(in the rows, 128 means zero)
The rows of D fall into 3 groups, which share some directions, and each row is roughly a mix of its group's hidden directions, except some rows that fit no group.
D (114 x 10):
[[116 131 144 131 101  80 151 134 139  76]
 [137 119 111  57 119 102 122 139 146 136]
 [140 117 108  59 126 101 121 142 146 139]
 [103 149 126 192 136 146 127  99 113 112]
 [ 97 117  87 143 101 120 130  88 104  98]
 [116  92  94 130 167 125 133 145 138 176]
 [105 114 112 123 107 117 138 100  84  78]
 [125  96  74 127 152 104 107 154 110 110]
 [126 136 126 161  86 143  95 134 178 125]
 [144 125 168 162 100 142 111  85 139 103]
 [153 109 140 117 104 136 126 139 171 182]
 [121 133 126 156  65 131 135 102 115  96]
 [ 82 134 132 120 121  96 147  92 140 170]
 [130 114 103 120 157 157 123 120 119 192]
 [ 95  99 146 104 120  78 162 120 119 119]
 [142 177 112 123 142 171 101 115 157 138]
 [147 128 132 173 110  86 131 134 133  80]
 [ 95  89 112 138 120  89 105  87 119 123]
 [154 113 107 109  70 120 106 127 161 119]
 [133 105  95 135 157 151 123 126 119 189]
 [166  77 123 136 112 137 144 111 125 172]
 [119  72 137 142 111 104 147 143  84 130]
 [ 81  94 102 103 123 162  97 129 135 132]
 [100 138  98 179 138 128 107 156 132  95]
 [137  91 104 139 142 139 119 189 102 127]
 [135 156 127  63 150 124 141 149 150 111]
 [133 108  72 132 139 122 109 138  83 103]
 [119 156 151  92 101 126 152  78 126 146]
 [143 130 111 140 135 191  93 137 112 154]
 [144 141 153 109 143 131 117 173 172 162]
 [123 138  91  79 160 116 143 168 127 125]
 [106 139 180 117 123 124 173 124 162 143]
 [138 117 160 149  95 139 103  77 119 103]
 [137 108 113 116 108 124 126 150 171 185]
 [146 111 130 163  89 151 128 161  88 111]
 [121  82 101 157 133  83 154 132 116 144]
 [162  89 124 123 103 135 137 105 143 179]
 [131 124 113 121 143 189 102 131 110 169]
 [141 128 174 142 103 148 111  93 171 132]
 [118 149 149 149 179 135 140 132  86  98]
 [167 125 148 114 146 127 114 190 148 131]
 [167 131 119 146 112 157  73 113 107 117]
 [162 127 154 125 124 173 146 163 122  91]
 [149 125 143 160 136 130  87 143 182 144]
 [133  85 134 147 108 151 125 151  73 138]
 [156 117 172 106 156 133 142 172 125 153]
 [112 115  69 119 111 140 108 172 123 119]
 [146 128 167 152  98 143 106  80 137 106]
 [105 105 128  87 151 146 137 121 115 183]
 [132  92 122 143 121 109  81  94 136  90]
 [149 126 115 102 100 114  95 166 159  95]
 [133 142 169 139  99 146 126  76 157 136]
 [136 150 108 140 163  91 124 101 177 130]
 [ 95 118 111 152 175 123 142 165  97 126]
 [121 162 129 101 157 109 125  83 168 137]
 [117  98 145 117  97 160 139 159  80 132]
 [104 152 114 114 138 128 180 152 116 170]
 [102 186 151 126 163 126 126 145 124 101]
 [124 115 132 176 109 133 153  76 141 105]
 [ 96 121  87 188 123 135 119 111 131 128]
 [145 143 182 130  99 160 131 134  89 129]
 [134  99  97  76 151 101 126 159 126 134]
 [143 128 166 166  98 143 106  83 136 122]
 [108 144 139 189 126 154 136  89 119 134]
 [121 112 105 114 163 111 154 128 148 185]
 [103  90  98 150 132  87 105  97 128 112]
 [113 102 117 140 184 127 152 135  91 152]
 [ 83 124 114 116 114 112 158  91 103 162]
 [ 79 108 108 120 134  99 157 121 137 170]
 [130 116 104 101  84 119 125 111 168 166]
 [119 141 163 185 158 154 138 134 106 124]
 [139 156 152 109 171 133 114 163 162 151]
 [119 131 117  98 156 174 110 117 128 177]
 [101 137 123 116 140 128 178 158 136 176]
 [146 163 127  80 168 118 130 101 136 150]
 [ 86 141 136 133 126  98 156  97 148 170]
 [116 148 125 159 108 138 125  74 106  89]
 [121 117 129 130 128  62 168 134 150 115]
 [116 126 151 140  91 124 113 133 108  65]
 [122  81 107 155 139  78 151 126 118 145]
 [103 109 132  82 144 156 135 130 114 177]
 [ 94 179 161 111 142 129 113 143 143 100]
 [132 161 141 127  78 135 102 122 175 113]
 [142 144 180 101 121 161 149 158 148 138]
 [ 91 110 149 172 109 145 116 168 138 110]
 [121 120  85  93 158 118 143 176 115 124]
 [111 149  96  98 149 110 155 158  86 139]
 [124 150 157 115 106 170  90 119 110  92]
 [136  98 107  80 158 107 120 165 138 144]
 [ 91 107 158 155 105 113 135  99 128 170]
 [124 111 129  95 131 101 120 126  88  72]
 [133 155 160 100 111 178 102 109 107 123]
 [117 131 148 134 105  85 138 134 137  67]
 [131 123 115 115 164 156 109  99 124 185]
 [125 103  84 115 154  99  98 160 107 112]
 [130 147 138 157 118 150 123 112 168 184]
 [105 183 151 103 130 125 107 139 151  95]
 [130 141 183 122 108 142 129 102 176 139]
 [156 134 165 135 119 154 105 122 185 127]
 [161 100 122 112  71 123 109 142 149 107]
 [120  95 123 174  85 135 134 131 103  97]
 [140 150 136 145  79 142 105 119 179 136]
 [148 172 136 146 100 132 121 137 146  75]
 [127  93 113 161 130  67 152 130 128 122]
 [133 170 143  99 127 184 101 122 134 126]
 [117 113 119 201 131 144 125 132 107 110]
 [135  78 162 125 112 159 141 151 125  93]
 [121 122 148 128 109  74 162 145 138  88]
 [119 119  74 128 157  96 117 114 166 115]
 [142 132 166 162  98 144 111  79 138 117]
 [110 153 130  74 151 157 128 122 153 158]
 [147 120  97 163 124 133  93 130  75 114]
 [150 102 126 184 105 115 116 137  97 101]
 [138  89 129 168 101 133 121 144  79 114]]
Here is one row of each group, with its name. Which group are the others in?
[131 179 161  93 119 131 132 125 159  97]
(56)
[164 103 162 114 132 134 139 162 143 173]
(88)
[143 126 164 140  94 145  83  86 126 129]
(83)

[123  98 178 113 117 153 162 159 146 124]
(83)
[142 107  91  74 110 101 115 143 150 128]
(88)
[137 128 140 151  87 105 152 160 122  81]
(56)
[179 149 143 122 130 163 100 145 153 102]
(83)
[123 116 106 114 160 162 114 114 121 186]
(56)
[129 122 114  68  98 110 122 121 162 152]
(88)
[128 153 185 132 107 145 143 106 160 151]
(83)
[104  81 143 117 115  89 162 135  99 129]
(56)
[135 144 168 110 100 156 145 127  75 123]
(83)
